One turn moves every row onto another: examples first, then more rows asked
nufi: [ -4 -13   0   6  -2   4   1  -2   9   5   5   6   4  26  -6 -35   5  -3
  -5  18 -26  -2  27   5   8   6  13   4  -9]
vos: [-20 -10   4   8  -6   8  -3 -15 -14 -14 -11   3  -4  27 -28 -26 -11   8
  23   8 -15  12  25  -7  -1  29  -5   8 -16]
sebo: [ -2 -13  -3   9  -4   7  -1   4  10   7  10   6  -1  27  -5 -30   5  -1
  -7  14 -26  -3  27   4   4   5  18   7  -7]
pomus: [-24  15  -5  15   6 -20 -26  22 -40   8  -8  -4  -3  -5 -21   8  -1  32
  -1  10 -24  18  27  -6  -4   5  16  14 -13]
Vod: [-24  13 -10   2  -4 -28 -26  13 -38   0  10  -3  11   1 -21   4  -5  26
  15  20 -19  13  24  -4   0  18   9  21  -5]
bupi: [-22  16  -5  19  12 -25 -27  23 -39   9  -5  -1  -2  -5 -19   4   4  32
   1  13 -24  14  25  -6  -5   1  23  15 -16]
bov: [-18   0  -3   0   9 -35 -21  21 -22 -20  -2  -6 -12  17 -13  24   9   8
   8  -6 -21   1   8  -9 -11  -6  10  12 -11]
rogi: [-20  -8   6   8  -6   2   2 -16 -11 -14 -11   7  -1  29 -21 -31  -5   9
  24   8 -15  16  27  -6  -3  27  -6   2  -8]
dum: [-25 -18  20   8  17  -5   9 -23 -11 -10 -26  -1 -21  15 -23 -16   0  12
  13  -4 -16   1  21 -14  -8  12   7   0 -14]
nuvi: [-24   9   3  14   8 -36 -33  14  -7   8  12   8   4  27 -19  -2   7  34
   8  12  -9   8 -13 -10 -13  -5   8   4  -6]
Nof: [-16  -3  -1  -3   5 -37 -25  15 -15 -20  -1  -5 -10  15 -15  28   8   6
   5  -1 -22   3   6  -7 -12  -4   9   9  -5]
girug: [ -8 -14   2   6  -5   8  -1   0   9   9   7   3   2  27  -5 -33   4   0
  -5  18 -25  -2  25  -2   9  12  16   1  -6]
tovep: [-21  15  -9  -1  -4 -28 -26  14 -37   3   6  -6   8   6 -17   3  -5  24
  15  20 -22  17  25   0   2  13   7  29  -8]
bon: [-22   9   6  15   5 -37 -35   8  -7  10  12   8   6  18 -22  -1   4  35
   6  16 -10  11 -13  -5 -14  -2   6   2   0]
bar: [-12  -2 -11  12   8   9   6 -29  -4  -6 -19   4  -1  10 -35 -27   1  14
  -1   0 -21   1  11 -12   1  17   1  -1 -12]
dal: [-11 -17   6  13  16   2   4  -4  -8  23  -6   5 -13   6 -12 -27   7  16
  -5  12 -27  -8  34   4  -2  -4  31  14 -10]
Fesuv: [-17  -1   1  -2   8 -32 -22  23 -17 -16   1  -9 -10  16 -12  25   5   5
  -1  -5 -22   0   6  -6  -8 -10   6  11  -8]
detak: [-12  -4  -9   4  -1 -42 -20  15  -4 -12  20  -2   3  10 -14  22   8   4
  -9   7 -24   0  12  -6   3   2   8   9 -21]
mab: [-21  -3   4  14  -6   4  -1 -16 -14 -18  -9  -1  -2  28 -25 -28 -10  11
  23   4 -15  15  27  -5  -5  29  -3   6 -10]
fot: [-16 -25  24  13   7   4 -11   2   1  21  -2  12 -15  32 -14 -31  -2  13
  13  19 -16  -1  16   4  -7   2  16  10 -13]
Vad: [-17  -2  -5  11   8   4  12 -29  -2  -7 -14  -1   2   8 -28 -28   1  13
  -3   0 -21   1  18 -16   5  21   4  -6 -12]
suzul: [-28   8   1  10   7 -33 -32   9  -8  12  10   7   4  23 -24   1   5  39
   4   9  -9  10 -15 -11 -13  -3   0   3  -2]
bur: [-21  12   6  14   4 -38 -32   6  -8  15   8  10   2  19 -22  -2   4  39
   8  11 -15  17 -13  -6 -13  -2   1   6  -5]
Mig: [-10   0  -9   2  -5 -42 -16  13  -3 -10  18   1  -1  14 -13  20   9   5
  -6   1 -27   5   8  -7   4   2   0  12 -23]
bopi: [-17  16  -2  14   4 -28 -22  18 -37   9  -4   0  -4 -10 -18   8   1  28
   2  10 -29  21  28  -2  -2   4  14  20 -17]
tiz: [-13  -1  -1  -5   7 -39 -24  11 -13 -14  -4  -7 -12  19 -12  26   9   5
   1  -2 -25   4   3  -5  -9  -9   7  17 -10]
sutid: [-13 -17   9   8  16   5   5  -7  -5  21 -12   2 -13   6 -11 -27   8  12
  -9  12 -28  -8  31  -4   2   0  30   5  -9]
molu: [-20  13   0  18   6 -28 -28  20 -37   6  -4  -2  -2 -10 -19   9  -1  27
   1  16 -25  17  28  -2  -5   4  21  15 -12]
toza: [-18  -5 -13   2  -2 -36 -18  17  -8 -12  17  -4   1  15 -15  25   7   6
  -9   2 -23   1  14 -11   5   4   3  10 -25]
kozi: [-22   7 -12  16   8 -35 -34  -8 -13  12   0  -2  11  12 -35   7  10  33
  -5  11 -25   9 -12 -10  -8   5  15  -2 -10]
Fasub: [-21 -20  12   4  16  -2   8 -22 -12 -12 -24   4 -22  17 -29 -13  -2  10
  17  -6 -15  -3  17 -10 -10   9   1   8 -15]
zupig: [-14   1 -15   5   0 -36 -18  22  -9 -13  20  -2   3  14 -12  17  10   5
  -7   5 -23  -1  15  -9   5   2   9  12 -26]
maz: [-23  -8  12   8  -5   3   1 -15  -9 -15  -9  -1  -4  29 -20 -29 -10   8
  21   7 -12  12  25 -12  -1  29  -3   0  -9]
Repe: [ -8 -15   7  11  17   9   4  -1  -8  20 -11   9 -15   2 -15 -28   4  12
  -6  13 -26  -8  29   3   0  -4  25  13 -12]
Fofov: [-22  10 -17  18  12 -34 -30  -3 -13   9   2  -1  11  16 -33   5  14  31
  -5   4 -25   5 -14 -14  -5   3  15  -2 -16]
Vizis: [-19  12 -13  13   8 -34 -34  -9 -11  17  -2  -2  12  16 -31   2  10  34
  -7  12 -27  12 -13  -8  -4   2  12   7 -12]
tokur: [-14  -5 -10  11   8   0  12 -33  -3  -5 -16   7   2  10 -30 -28   7  14
   0   0 -24   3  19 -12   2  18   1  -4 -13]
bim: [-19 -25  27   9   7   2  -9   1  -1  18  -6   5 -15  34  -7 -31   1  11
  13  18 -18   2  21   0  -7   4  21   4  -6]
riso: [-27  16 -13   5  -2 -26 -26  18 -39   1  11  -3  13   9 -21  -2  -3  30
  19  17 -18  12  20  -7   0  17   9  20 -10]
Beruv: [-23 -19  13  11  15  -9   8 -25 -13 -16 -21  -1 -20  20 -28 -11  -1  11
  18  -9 -17   0  22  -9 -12  11   5   7 -16]
kibad: [-16   0 -10  14  10  -1  11 -33  -4  -9 -13   2   2  10 -33 -27   2  18
   0  -5 -20   0  13 -11  -2  17   2  -2 -10]
funo: [-24   8 -10  18  11 -31 -34  -1 -10  15   2  -4  12  18 -33   5   8  31
 -10   7 -25   8 -15 -10  -4   1  12  -2 -15]
Ren: [-22 -20  15   9  15  -8   8 -23 -13 -10 -27   5 -21  19 -24 -16   4  10
  17  -4 -20   4  24  -8 -11   9   4   1 -15]
Bazo: [ -2 -16   0  10  -5  11  -4   4  10   7   6   8  -1  25 -10 -30   1  -4
  -7  17 -26  -3  22   3   7   8  13   5 -15]
zusus: [-11 -17   9  11  19   0   5  -9  -8  20 -15   5 -11   7 -13 -29   8  10
  -5  15 -29  -5  33   4   1  -4  27   9 -13]
busut: [-16 -23  23  17   5   0 -13   1   3  20   0   8 -14  38 -10 -30   2  13
  11  17 -19   3  19   6 -11   1  22   8  -8]
Lelos: [-16 -22  26  11   8  -1 -10  -1   0  15  -8   9 -11  37  -8 -34   2   9
  14  19 -19   4  19   7  -8  -1  17   6  -7]
sefug: [-28  13  -7   3   0 -24 -25  19 -39   7  12  -6  12   5 -21   1  -8  29
  12  18 -18  11  24  -3   4  13   7  23 -10]

Ren turns into Lelos
bar turns into Repe
mab turns into sebo
Now find these:
detak turns into kozi
Vad turns into sutid
bopi turns into tiz
zupig turns into Fofov
Fesuv turns into suzul

One turn moves every row onto another: examples first, then more rows asked
bibem: [ 10 -13  11  12   7 -12 -18  -2  -4   9 -11   4  10   4  -3   1  -6   1
   9 -12   6  13  21  16   5  15   7  -2   5   2   2   5   8   8   5 -22]
sulum: [-10 -13  -2  19  -8   9  -9  13  14  18 -10  -6  -4  22   7  -9  -9  -6
   4 -18 -32  -7 -18  -4  -3  -9   5   6   2  -3   3 -19 -16  -6 -13  17]
Laro: [ -8  12   9   8   7  -3  -8 -20  15  -8  10  16  11 -15  13  -8   2 -16
  -1   3  -9 -24 -10  -4   2  -9  -7  15 -18  10   1 -22  11 -16 -13  -2]
disir: [  5  -1  12  19  11 -13  -8  -2  -3  -2  -3 -12   7  -3   0  -7 -10  -8
   6 -17  -7 -12   8  13   0  23  -5  -2   2  -7   1  21   6  17   2 -12]
nite: [-10 -19 -11  -6   2  -1 -10  -5   4   8   7 -14  13  -6 -10 -10 -10  -9
   1 -25   6  24 -11  10   5   0   5   6  -3  -9  16  -3 -21  10  12  -8]
dese: [-11  15  22   3   3 -11 -23   5  -6  12 -15   7 -12   1  -4  12   1  -3
  -6  -2   4   5  15   5  -4  -1  -1  -5  11   6  -1  24  16   0   0   1]
mibat: [  9  -2   5   4  -1   1   3   5   1   7  12  -4  12 -13  15  14   4   0
   5  -7 -13 -10   0 -19   0 -26 -10 -14 -19  18 -19 -20 -13   8   6 -17]
masi: [ -6   9 -26   4   6   6 -22  10  -5   1  -6 -14 -10 -21  -5  -6  -2  -4
  21   3  -3  14   0   5  -7 -14  -8   0 -24  19   2  13  -7 -14 -18   2]
Mep: [-23  18 -13  -8  -1   4  -6   5  10  10 -10  -9  -8 -10   0  12   4  -8
  -6  -7   2   6 -28  12 -11  -4  -9   5   5 -10   8  11 -15   0  -4  13]
dileb: [ -2 -18  -6   5  12   5  -2  11  -4   2  -1  -7  -3  -4  10  -4 -12 -24
   6 -10   2   3   2   0 -27   6   7   3 -13  -1  15  22  19  20   3  -7]
momi: [-12 -15  -6  -1  -7  16  -4   7  20  11  -9   8 -13  40   7  -9 -11  -5
 -10   0 -11  -1  -8 -11  14   7   4  12   0  -1   4 -24  -2  -7  -9  15]
kazo: [-13  -7  28   5   0  -3  -1 -10   6   7  18  22  -3 -19   3  -6  16  -7
  -9  -6 -18 -14  -4   4   5 -20  11   3  12  10   1 -13 -10  -9   5  14]
bibi: [  4  -2  12  13  -4 -11 -11  -7 -12   6  -8  -8  -9  -8   5  -1  -1  10
  14  -9 -14  16  12  31  11   4 -13 -13  -7  18 -23  10  -6  -1   6  -3]
laku: [-12  21   5   5   5  -6 -23 -13  -3 -11   2  -5  -8   5  -6 -16  -8  -2
   7   0   1  13  21   9  18   9 -16  -9 -21  16  -7  12  14  -9  -3  -8]
Beb: [-15  -4   6  16  -9   2  -6  10  10  23 -17   0  -7  20   8  -9 -13  -5
   0 -11 -29  -6 -15 -19   4 -19  -5   8 -16   7   6 -11  -8 -14  -6  14]
tem: [-13   2 -26 -13   8  16  -9 -10  -2 -12   6 -12 -14   3   0 -11  -8 -11
   7  13  18  15   7   2   8  18 -18   4 -22  19   5   0   3   3  -5   3]
Led: [ -8 -15  -4   7 -10   7  -3   2  19  13 -10  -6  -5  24   8 -10 -13  -1
  -1 -17 -27   5 -22   2  11  -5  -6   9 -11   0 -12 -31 -19  -3 -11  13]
Fol: [ -8  -8  17  -1  -3   3   2 -26   4   0  14  12   0 -15  15   3  12  -1
  -5   6 -11 -15  -3  11  12  -6 -15   7   1  25 -12 -30 -12  -5   2  20]
fazas: [ 12  12 -19  -5   1   2   1   3   4  -2  16   8  -4  -1   9  -5  17  12
  20   7 -14 -16  -6  -8   3 -24  -3  -8  16  10  -6 -12 -13  -4 -12  -5]
kob: [ -7   3 -23   4  -3   8 -21  15  -1   4  -7 -15  -2 -20   0  -5  -3   1
  19   2  -9  11  -2   6  -1 -17  -5   0 -27  14   6  14  -9 -23 -11   4]
biri: [ 17 -14  -2 -10  -4  15  -2   8   1 -10  34  -6  -9   6  11  -7   7   3
   2  11  -8 -13   7 -14   3  -2   7  -6  21  13  -8 -14   0  13   3  -1]
Moko: [ -5 -19  -4  -2   1  10  -5  11   3   1  -1  -6   2   2  14   1 -14 -22
   3  -9  -3   3   2   3 -28  -3   8   5 -15  -3  17  21  26  13   0  -3]
Bemen: [-26   4   1  -9  -5  16   5   3   2  14  -1   8 -17   8   4  -4  -3 -10
  -2   6  10  29   6  -1   3  -6   2  -1  -9  14  22  16  15  -7  23   7]
fizo: [  4 -21  15   7   8   0   5 -21   7  -5  18  23  16  -9  12 -19  -2 -10
   9  -3 -14 -21  10  -1   9 -11   2  13 -10  15   7 -18   9  -2  -2  -4]
Tis: [ -2  -9  20   7  -5  14   2   0   9  -4  14  21 -13 -19  17  -2  16  -4
  -3  12 -23 -15   4  13   4  -9   9   0  -7  22 -16 -14   6 -18  -4  16]
dabi: [  0   3  11   3   2  10 -10 -13  15  -8  20  21   4 -10  -1 -22   2  -8
   7  10  -5  -3   3   2  14  -8  11  19   6  16   8 -29  12 -19 -11   3]
keve: [ 11  12  11  -2   2   9  14  18  16  -7  26   1  -8  -4   9 -11   0 -10
   1  -5 -20 -10 -10 -15  -5 -17   9  -5   3  -2 -14   0   9  15  -2 -14]
gifud: [ 17 -16  12   9   2  -1 -12  -6  15  -8  12   7  12 -22  10 -10  -1  -8
  -2   0 -13 -16 -12   7   1   0  11  21  -2   6  -8 -29   8  -9 -11  -5]
Zofo: [-13  -3 -26 -16  -1  23  -4 -10   4 -11   4 -14  -4   9   7  -6 -11  -8
   6  14  16   7   6   4  11  19 -21   9 -18  13  11  -1   3   2  -1  10]
fisek: [  9 -36 -15 -23 -11  11  -9   3   0   6  -6  -6  -9  -2   8   9  -3  11
   1   5   4  24  -1  23   0   4   0   9   2  11  -8  -1  -6   7   2  11]
vulod: [-15 -25   4   9  -9  12  -1   1  11  15  -6   4  -7  41  18  -9 -12 -10
  -9  -7 -15   2  -3 -14   6   4   2   2 -17   6   7 -24   3  -4   7   9]
ligo: [ -3 -17  -4   1   4   0  13   3 -12   3  -1 -12 -18 -17  12  -7  -5  -5
   9  -9 -14   8  -2  14  -5  -4 -16  -9 -30  18 -11  28 -11  12   9   6]
ruf: [ -4 -20 -11   0  12  -4  -9  -2  -3  10   1 -10   8 -11 -12  -6  -6 -10
   5 -21  13  26  -7   8  -2   3   8   4  -3  -3  12  -2 -19  16  10 -14]
mun: [ -3  21  -1  -3  -2  11  -6   5  15  -7  27  -7  -4  -2   7   2  13  -6
 -11   0  -1   2 -19 -11   4  -3   3 -13   2   0 -17 -31  -7  -1   5 -15]
Gode: [-23   5   2  -9   3   8   1   5  -5  15  -5  11 -23   2  -1  -1   0 -12
  -4   6  17  28   6  -5  -3  -4   3  -1  -6  15  16  19  13   0  17   4]
vepul: [ -7 -25  -2   6 -11   8  -3   3   5  10  -7   6 -16  39  21 -16 -13  -4
   2  -4 -30  -3  -2  -9  -3 -11   0   4 -14  10   3 -10  10  -8  -6  17]
mikip: [-23  20 -10  -7   9   1  -3   6   6  11  -9  -6 -17 -14  -8   7   5 -12
  -6  -8   9  11 -22   6  -9  -1  -8   3   4  -5   3  13 -17   7  -5   8]
rov: [  9 -31 -19 -18   0   7  -5   0  -7   2  -5  -5 -17  -4   9   7   1   7
   6   5   7  24   0  25  -5   8  -4   4   2  13 -13   1  -8  14  -1   8]
pami: [-10  -5  31   0  -1  11   5 -10  16   3  10  22  -2 -11  15  12   7 -17
 -18   4  -5 -11  -3   4  -2  -2   4  10   3  11  -9 -25  13   2   3  11]
nulot: [-18  21  21   0   8  -7  -9  -4   5   7  -5   1  -8   2 -15   3  -1  -5
 -11 -11   9   8  10  11  19  15  -8  -5  10  -3  -6  13  -4  10   5  -1]
kegot: [ -4  23  -5   0   5  -5 -33  -7   1  -8  -9  -7  -3   1  -8   0  -5   2
  15   1   1   6  13  19   1   5 -16   1   3   8 -12   6  11  -4 -26   1]
Lavor: [ -6 -19  -3  -5  -3   4  16   4  -4   2   0 -13 -10 -12  15  -6  -9  -4
   4 -10 -21  -2  -3  12   1  -8 -16  -6 -33  10  -5  30 -10  10  10  10]
sos: [-14 -19  -9  -1 -10  12 -16   0  13  15 -10   2  -5  34   2  -5  -9   1
   0  -7 -16   7  -4  -7  14 -10  -4   8  -6   9  -2 -33 -16  -9 -15  18]
tuvur: [ 12  14   4   0  -7  10  12  -1   7  -3  18  -4  -5   2  23  -1  -3  -1
   1  15   0   2  -7 -22   9  -4 -14  -2 -13  25 -16 -22  14   0  15 -15]
faf: [ -7  14   3   0  -1  10  -2  -3  -2   5  22   8   1   8  14   2   8  -7
  17   4  -9  -5  11 -24 -13 -33  -6 -12  12  23   6 -11  12   5   4  -2]
Tenim: [-15  -8   3  13 -10  12  -7  12  11   7  -5  -8 -17  27  14 -15 -15 -11
  -6  -5 -33 -11  -8 -16   2  -6  -5   3 -25  10  -3  -9   2 -12 -11  19]
tiba: [  4  -6   2   1   0  -3  -6 -11  -7  -8  -6  -3 -15   9  14   4   3   5
   7   1  -7  -1  16  34   1  23 -16 -11   3   8 -21  12   9  12  -2   5]
kov: [  9  -6   2 -16  -1 -11  -5 -14   0   8  16   9   9   9  10   4   4   6
  -2  -3   5   4  -6 -22  -1 -26  -4   0  11  11  -4 -25  -2  12  11 -18]

nulot turns into disir
sulum turns into vepul
Mep turns into Moko
Now find these:
fizo turns into Fol
fazas turns into faf
ligo turns into tem

